Named moves, each a turn or a mirror, and the order they were made in; the first pair answered:
Vemel:
[ 11  12  -7   0  -3  12   6   1  -4   4  -1  -7  -3   1   6  11  -7  -4
  -4  -2   0   7   4   1  -8 -11  11  -3  -5  -8]  ->  [11 16 -2 -3 -3 11 13  2 -4  7  0 -4 -7 -2  7  7 -4 -5 -8  2 -1  5 -2 -5
 -3 -7 11 -1 -2 -7]
[ -3  14  -2   5   7   8  -2   6   6   0  -7  -1   8  -1  16   8  -4  -5
   6   0   6  -2  -2  -2  -3 -13  -3  -4  -4  -1]  ->  [ -3  16   3   5   9   8   0   3   9   1 -11   1   6  -4  15   6  -3  -6
   6   2   2  -1  -5  -5   3 -10  -3  -3  -4   1]
[  0  -6  -4  -1  -6  -2   0  -7  -3   2   6   5 -11 -10  -5  -2  -2   6
   4  -7  -5   6   0   7  -3   6  -5   4   7  -3]  ->  [  0  -7  -4  -2  -5   0  -1  -6  -2   4   5   3 -11 -12  -4  -4  -1   3
   5  -4  -5   6  -1   5  -2   6  -3   2   7  -5]
[ -4  10   5  -4 -10 -22  11   6   0  10  11   7  13  -6   3 -15  10  -5
 -24  -1  13  -5  -8   4  10  -4   1  19  -8   3]  ->  [ -5   0  -2   2  -7 -22   3   7  -8   9  12   2  24   8   1  -7   7   4
 -13 -12  16 -10   5  13  -7 -11   2  12  -9  -5]
linu:
[ -3   5  11  -6   4  -3  -6 -13   5  -5   4   6 -19  -1   9  -6   6  -3
  -7   5 -16   8 -10 -14  11   7   0 -12  15   8]  ->  [ -6  11  -2  -2   1 -20  -4  -2   6  -1  10   6   8   5  21  -5   0   1
 -18 -10  -2  -7  -7  -6  -1 -13  -8 -12  -1   8]
[ -6  -4   9  -3   5   9  -6  -2  -1   8 -11   5  10  -2  -1  -9  -3 -15
  -5  -5   3  -3  -9  12  -2  -3   8  -1   8  18]  ->  [ -8  -4   7  -4   6   6  -5  -1  -4   8 -11   4  13  -2   0 -10  -4 -14
  -6  -6   4  -6  -8  13  -4  -6  10   0   6  18]
[ 1  4 -4  2  9 -1  2  3 -4 -2  5  0  1 -3  7  1  1  2 -2 -1 -1 -8  3  0
 -1 -5 -5 -3 -8  3]  ->  [-2  1  2 -1 10  6  1 -2 -3 -5  2  1 -8 -6  3  1  2  1  2  3 -8  0  3 -4
  3  3  0 -7  0  1]
sov:
[ -1 -14  -7   0  -7  -7  -6  -1  -8  -2   1   1   1   3  -8   2  -2   8
   6  -1   2   0   4  11  -4   7  -6   0   7  -3]  ->  [ -7  -6  -2   1   3  -2  -2 -12  -1  -4  -2  -6   3  -2   2  10  -3   6
   7   2  10   0   9  12  -8   0  -7   3   9  -7]
[  1   1   8   0  -3   2  -6  16   2   6   4  12 -10  -8   1 -11  -3  -8
  -3   6 -10  -1  -7 -23   7   9   1  -3  -5   8]  ->  [ -1  -3  -4   6  -6  -2 -12  24  -4   6   9  14   3   4   4  -4  -8  -3
   0  -9  -5  -7   0 -16  -8   2  -3 -10 -11   8]
[ -4   1  -4   6 -16  -3  -2  14  -8   9   2  11  -7   3  -5  -4  14  17
  -6  -6  -2  -4   0  -8   7  -1   0   4 -11  -5]  ->  [-12   8  -7  10  -4  -3  -2  10  -1   7  -1   5   3  10   9   8   6  14
   2 -10   9  -8   6  -5  -5 -15  -5   4 -10  -9]
zupen:
[-13   0  -9  10   9   5 -10  19 -11  -6  11   4  -1  18   5   8   3 -14
  14  -5   1  -5   4  -1  -5  -7   8 -11  -8   2]  ->  [ -7   1  -6   7   1   3 -14  25 -13  -6  14  12  -8  14  -1  -1   5 -12
   6  -3  -8  -4  -5  -9   3   0  11 -15 -11   3]
[  1   2   6  -1   0   4 -14   5   5   0   1   2  -4  11  -4   0   3  -3
  14 -10 -10   9   6 -12 -20   6  -5  -7  -5   3]  ->  [  3  -1   6  -2  -3   0 -14   7   3  -1   2   6  -6   8  -7  -2   3  -3
  10  -9 -12   7   3 -13 -17   8  -4  -7  -5   2]
[ -1   0  15 -13   1   9  -6   0 -18   0 -11  -8  -1   5  -2  -6  14   4
  11   9  -8  -5   1  -1   6  -7  13 -11   7   5]  ->  [ -1   0  14 -13   1   8  -7  -1 -16  -2 -10  -8   1   7  -4  -5  13   3
  13   8  -5  -7   5   0   6  -8  11 -13   6   5]
Guf:
[  4   5   5  -9   2 -14  18 -13   9   6  -4   0   0 -11  -5  -4  11   6
 -11   1  -2   1  -3  13  14  10   4  18   7   1]  ->  [  9   4   5   0  -5   1 -10   6  -9   2  -2  14  -9   2  -8  -6   5   2
  -5  -6 -21   4  -3 -11  13  12  13  -7  -2   4]
[ -8   6   3   0  10  -2   7   3   6  -5  -7   0  -5  -7  19   3  -9 -10
  -4  -4  -2   3  -6 -10  -2   3 -17  -7  -2  14]  ->  [-10   1   0   4  11   3   1   6   2  -8  -6   0  -4   0  15   6 -10  -6
   3  -8  -3   1  -2  -9  -6   2 -14 -13  -2  11]
[ 11  -9   1   2  -9  -1 -17  13  -9   1   2   9  -4  11 -15  -4   1   0
  -5  -1  -5   1   2  -2   5   8   9 -12  -8  -1]  ->  [  7 -14  -1  -1   3  -5  -3  -4  -1  -2  -3  -7   4  13 -13   8   6   7
   5   1  11  -1  15  21  -2   4   4  -1   0  -7]
Now pairs of rows:
(2 to 3 moves a pair)
[-12   5 -12  -6   3 -31  19 -14   8   2  15 -17  -5  -3   7  17   9  -4
  -5   4  24  -1   4   8  -9   7   1   9  -1 -17]  ->  [ -8  -8  -7 -11  -1 -20  13 -19  -3  -1   9 -12 -23  -1 -10  14  15  -3
   1  10  10   8   0   5   1  25   9   8  10 -17]
linu Vemel sov
[ -2   2   8  -3  18   2  11 -17   8  -4 -10 -11  -1  -2  12   7  -2  -5
   5  10  -1   3   6   3  -4   0   1   4  10  -2]  ->  [  3 -10  -2  -1  14   2   1 -15  -2  -6  -7 -10   0  10  -1  11  -2   4
  12   5  -1   7  11  10 -13  -2   2   1  10  -5]
sov Vemel sov
[ -1  -7  -7  -1  -1  -1 -12   9 -13   6   9  -5  13  20   2  20  -4   8
  -7  -5   9  -4  21   4 -18  -9  -5 -14  -2  -9]  ->  [  1  17  12 -11  -9 -10   7   9   6  11   6   2   3  -6  12   0  -2  -3
 -35   7   3  -9  -5 -14  12  -4  -3  -2  -6   3]
Vemel linu
[ -2  -1  -6   0   9   0   2  -8   9  -7   0 -11   4  10   3  13   0   8
   7  -3   9  -4   5  11  -8 -10  -5   7   1  -6]  ->  [  3  -9 -11   1  -2  -5  -2   3   2  -8   5  -2   5  13  -7   5  -1  14
   2  -8   5  -7   3   9  -5  -6  -6   1  -5  -2]
sov sov sov
[  4  -7 -14  -1  -8 -20   3  10  -1   5   9   3  15   5  -9  -4   2   9
  -8 -12   7 -10  -1  11  -5  -4  -8   7  -9   5]  ->  [ -3  12  11 -11  15  -1  13 -16  16   1  -6  -9  -7 -12   2   3   7  -6
   1  15   2   5  -5   3   8   3  -3  17   8   1]
sov Vemel linu
[ -3 -21 -20 -11   2 -12  -4  -5 -20 -12   9 -10  20  11 -19 -14  -9   5
   7 -23  -5   4 -13   2  -7  20   5 -14  -5  -9]  ->  [ -1 -13 -12 -12  -5 -11  -4  -1 -18 -11  10  -1  10   1 -19 -25  -9   1
  -2 -17 -13   8 -22 -13   6  24  10 -15  -7  -4]
Guf Vemel Guf
[ -1  10   4   6  -1   8  -7  10  -4  -1   3   9   3   2   7   1  -5  -7
   2  -7  -5   1  -2 -17  -4  -1   2 -13  -3   3]  ->  [ 1 -4  8 -2  0 11 -1 -5 -4 -2 -4  2 -9 -4 -8  1  6 -1  8  7 -7 12 -5 -2
  7 13  4 -1 12 -1]
Guf linu sov
